Rows are one point carried round by a steady rotation, each followed by how many steps it has turned.
The counts run from 0 to 134.
[150 137 106 133 133 124 123 144  92 134 149  61  98 113 127 140 132 197
 149  85 133 167  71 155 112 112  73  86 131 136 111 146 147 170 167 160
 111 137  63 132 128 146 120 176 156 139 104  99 160 102 122 144 131 122
 138 144 119 114  90 168 116 136 122 112 132 156 124 137 123 161 118  94
  98 128 121 136 102 106 108]  0
[156 108 105 147 137 119 130 136  95 122 132  68  88 136 115 170 126 216
 155 108 163 163  86 140 133 108 102 120 148 115 126 133 156 171 169 160
 104 105  98 134 168 145 115 156 141 150 123 118 158 124 116 140 147 140
 103 118 118 125  84 171 128 124 115 116 132 147 134 149 109 172 123  82
 114 121 109 148 115 119  75]  96
[149  91 132 133 165 136 129 133  85 129 147  78  82 117 100 148 114 200
 154  99 136 150  65 154 112 127 101 143 127 118 119 128 168 180 145 144
 128 111  84 126 125 138 122 161 163 144 109 110 163 124 108 154 121 146
 131 120 108 138 105 154  97 125 106 128 136 163 107 155 120 193 143  75
  87 121 122 133 104 116  99]  34
[172 119  89 130 148  96 127 112  98 124 147  90  93 125 149 157 130 198
 147 123 129 167  58 127 120 128 124 140 119 103 151 136 155 182 169 169
 122 105 111 136 125 149 111 173 155 121 156 134 167 126 128 142 139 124
 118  87 145 159 111 140 118 126  90 111 137 149 125 134 113 179 155  91
  96 137 117 179  98 109 104]  13
[176 119  95 119 143 104 137 121 116 122 143  79  98 125 158 161 124 210
 149 120 122 174  66 126 116 127 126 140 122  97 157 120 147 183 156 154
 120 111 124 136 118 141 107 167 164 113 139 135 162 134 137 131 128 126
 108  91 136 155 101 136 119 121  87 121 132 140 127 148 108 177 165  85
  91 162 119 172  91 117 102]  14
[159 141 107 127 145 112 114 122  88 141 146  78  97 128 164 153 135 210
 147 102 115 160  75 134 140 103 126 138 109  97 140 158 149 178 151 189
 108 114 104 137 126 140 129 167 167 110 113 138 161 111 117 130 129 136
 134 115 117 150 113 135  94 130 116  96 133 144 106 119 129 173 131 107
  83 158 118 170 106  84 105]  18
[170 125 103 103 143 117 142 122 121 132 143  70 106 118 168 155 126 206
 142 112 109 182  67 131 116 126 114 130 121 100 157 117 139 176 145 141
 123 121 109 129 107 136 107 168 175 111 123 130 160 137 135 128 113 122
 123  98 124 147  97 132 118 125  91 122 126 144 124 149 107 171 162  96
  80 187 119 153  82 116 103]  15
[161 118  93 129 149  92 108 116 100 129 147 118  87 128 150 161 105 189
 159 112 127 175  69 132 136 129 114 137 105 105 137 128 162 166 159 180
 124 113  91 126 132 147 114 164 166 133 120 147 146 119 115 156 129 120
 131 104 119 157 105 131 105 138 101 131 123 151 130 146 115 190 140  80
  99 144 118 198 110 122  84]  51
[160 131 121 107 140 117 130 134 118 140 137  80  98 124 159 156 117 221
 160  98 110 178  80 137 131 110 116 133 124 106 137 123 139 155 137 147
 117 120 106 130 133 133 106 167 169 114  83 140 149 116 129 132 112 114
 113 130 106 140  79 141 124 132 110 136 109 140 123 158 118 180 151  81
  90 190 126 180 107 121  92]  119
[157 119 130 114 141 127 139 133 110 138 129  69  92 129 141 168 126 232
 163  90 121 169  87 138 136  99 128 151 136 106 134 124 144 167 133 153
 109 113 114 126 139 135 117 153 168 124  97 128 158 125 123 128 121 138
 106 116  97 134  82 148 116 114 124 126 130 142 117 158 121 196 150  82
  86 172 117 165 112 123  94]  25
[159 113 117 131 153 117 120 145  93 122 154  68  99 123 122 136 132 201
 140 110 128 157  58 149 105 116 113 134 117 113 132 141 149 192 156 152
 127 125 101 141 104 128 114 186 162 117 123 117 168 108 123 144 135 130
 132 128 142 146 106 148 104 128  88 106 139 156  96 150 127 175 156  78
  92 114 117 152  91  84 125]  7
[179 107  99 117 152 115 128 134 119 114 144  74  98 117 141 154 109 204
 143 131 131 180  62 136 113 139 102 125 120 104 155 108 149 180 158 134
 128 108 107 133 127 132 100 174 155 120 122 126 153 134 135 132 121 126
 117 106 133 156  96 138 126 131  68 134 117 144 134 159 101 157 161  81
 100 156 108 157  82 121  87]  108
[164 111  94 142 133 109 137 139 105 114 140  68  95 129 115 160 137 207
 147 116 151 173  66 144 105 117  99 109 147 119 131 121 149 176 175 141
 113 117 101 136 141 143 101 176 146 136 136 115 164 124 133 144 144 119
  95 113 143 127  86 168 142 120  92 125 137 146 134 157 112 167 147  76
 113 118 115 160 108 125  99]  3
[153 119 109 119 146 117 130 106  86 146 131  97  81 120 145 165 121 196
 170  86 118 162  74 133 143 122 118 143 122 109 125 140 156 167 153 179
 121 114  94 120 132 158 120 150 164 142 128 130 164 133 113 152 120 133
 126  97 106 148 104 146 105 126 133 122 136 154 124 137 113 213 137  95
  84 155 133 171 106 133  94]  23
[155 141  95 137 128 107 124 119  97 132 139  74  90 136 168 173 138 225
 146 106 138 170  92 127 140  94 120 135 126 100 139 144 154 168 161 191
  96 112 107 138 145 137 126 157 161 119 118 138 152 121 113 121 141 141
 110 110 102 138  96 144 108 124 123  99 133 140 126 125 124 168 124 102
  96 166 101 173 117  99  85]  85
[170 146  85 127 135 109 121 124 107 132 145  78  98 113 176 153 119 206
 144 117 124 183  71 137 132 124  99  98 114 105 156 136 152 160 176 167
 117 114  95 134 148 144 103 169 151 120 109 133 147 122 134 128 132 113
 125 116 119 143  94 144 130 139  91 125 104 141 145 122 103 142 125 109
  95 182 119 167 100 113  78]  114
[158 134  96 138 120 101 124 133 104 134 134  82  90 131 147 161 126 217
 162 100 139 175  85 139 142  99 103 113 141 117 130 136 149 152 168 169
 104 118  94 135 164 146 107 169 147 129 104 132 151 107 123 138 141 113
 101 127 119 127  75 165 141 131 119 127 119 141 141 146 117 168 127  87
 112 155 117 190 130 126  80]  58
[147 143 110 117 139 120 113 137 101 145 150  84  94 117 160 144 116 198
 156  85 110 175  75 147 138 114  89 109 109 118 120 141 150 156 146 172
 116 138  71 127 125 139 122 172 172 126  79 128 146 103 117 144 116 115
 145 145 101 135  92 141 101 148 126 124 114 160 120 138 128 176 119  95
  88 171 128 168 104 111  96]  55
[161 127 108 139 146 120 124 141  98 119 155  56 100 129 144 144 146 223
 129 124 133 156  67 146 104 109 115 139 129 104 146 140 150 179 163 153
 114 115 111 147 118 122 114 185 163  99 120 123 161 118 126 126 142 136
 119 122 132 137 108 146 106 117  82 104 139 144 103 139 131 151 152  93
  94 141 103 159 104  80 119]  74
[159 114 100 152 138 108 124 138  89 120 138  73  92 132 113 156 133 202
 153 108 154 164  66 147 115 112 101 111 141 127 124 139 154 176 182 165
 114 117  89 143 146 147 112 179 142 139 135 117 164 111 122 149 149 124
 110 120 142 126  91 170 132 128 106 111 139 150 127 143 122 168 135  81
 116  98 114 166 115 108 103]  2
[151 142 108 120 145 119 122 121  91 144 152  78  94 118 167 150 129 201
 141  93 111 167  79 138 126 112 111 134 105 108 132 145 155 176 147 181
 113 130  88 121 114 135 132 164 177 119 110 128 157 125 115 136 120 137
 147 113  98 141 111 130  81 135 121 107 137 158 110 124 131 181 131 108
  74 171 113 155 103  93 105]  83
[161 134  96 127 123 111 135 129 106 135 130  80  91 119 145 160 126 206
 166  93 127 183  80 143 132 115  90  96 144 123 127 128 144 151 168 156
 115 124  82 125 152 150  97 168 150 140 106 121 151 120 128 148 127 107
 106 119 117 121  73 164 149 135 122 135 118 146 148 149 111 171 136  89
 102 162 129 176 122 146  90]  59
[160 109 111 142 137 131 150 129  98 126 128  62  85 120 125 172 129 217
 157 103 148 165  82 145 126 119 102 118 157 120 131 123 158 162 169 147
 111 103  93 126 162 146 102 153 145 151 118 113 158 140 120 137 137 137
  96 109 107 119  81 172 137 115 113 129 128 141 146 148 103 172 133  88
 102 149 116 144 114 138  81]  31
[154 127 132 112 136 141 143 136 109 146 130  58  96 121 147 161 126 228
 158  83 119 168  87 145 133 104 107 126 137 112 130 130 142 165 136 146
 108 125 102 125 141 136 118 152 168 127  84 116 152 128 120 124 115 136
 115 128  94 117  80 154 116 120 124 127 120 145 120 150 121 181 135  93
  83 185 119 140 109 121  91]  26
[168  99  94 144 154 113 124 130 102 106 146  84  90 122 126 158 115 206
 138 138 152 165  64 143 110 136 109 134 126 105 149 117 168 178 173 151
 122  95 102 135 144 135 107 168 150 136 133 130 153 138 123 139 141 135
 113 101 127 150 103 151 116 124  71 129 125 148 130 150 106 156 148  77
 109 130  99 162 100 120  79]  41
[152 132 111 147 134 114 118 129  85 140 138  80  86 126 137 156 135 216
 163  93 135 162  79 152 141  97 119 126 133 115 129 158 153 154 165 183
 112 108  87 140 161 147 113 172 145 129 102 133 156 103 113 143 146 123
 110 132 113 128  83 164 128 131 127 122 125 140 123 130 131 173 121  92
 103 144 124 190 138 115  92]  123
[163 112 108 116 148 123 140 133 108 122 143  66 103 108 123 145 124 187
 148 107 122 170  55 152  96 139  83 102 131 129 128 121 149 180 161 132
 130 133  85 124 108 143 103 176 162 137 129 102 167 127 132 151 117 117
 127 110 137 129  96 154 121 130  94 130 137 160 126 159 114 172 154  83
  91 133 124 137  77 127 118]  5
[164 118 103 117 140  98 116 128 117 126 140 107  95 134 152 163 104 210
 156 112 125 184  72 134 131 115 119 143 112  99 140 116 150 164 149 159
 115 111 102 134 132 139 112 166 162 122 110 150 142 117 123 141 125 118
 111 113 118 154  93 130 116 135 105 131 120 145 127 159 115 187 153  69
 105 160 113 205 112 125  83]  52
[163 138 105 103 149 127 136 124 105 141 145  71 100 106 171 147 127 198
 143 100 101 170  69 135 121 126 108 125 113 108 145 131 144 180 142 159
 120 130 100 126 101 138 116 166 181 111 115 120 157 131 129 128 108 126
 142 106 117 145 104 131 102 133 105 117 127 153 115 138 113 173 150 105
  70 185 125 148  78 111 111]  16
[147 120 115 152 142 128 127 129  75 136 136  69  80 126 121 163 133 212
 160  91 147 153  84 148 141 104 110 129 137 117 119 158 163 163 163 185
 102 105  89 133 161 145 126 158 147 143 109 116 161 116 107 142 140 144
 120 125 106 125  95 170 108 125 134 108 130 147 120 124 125 184 113  98
 102 127 118 150 123 107  91]  29
[147 139 112 141 140 118 116 129  81 150 143  83  85 119 145 150 130 205
 163  86 122 161  78 154 143 107 112 124 117 119 121 162 154 157 161 185
 118 121  76 134 148 145 122 173 156 128  93 132 155 100 109 147 134 125
 135 141 107 130  96 159 113 138 131 117 121 151 117 122 132 178 115 100
  94 150 130 183 129 103  99]  122
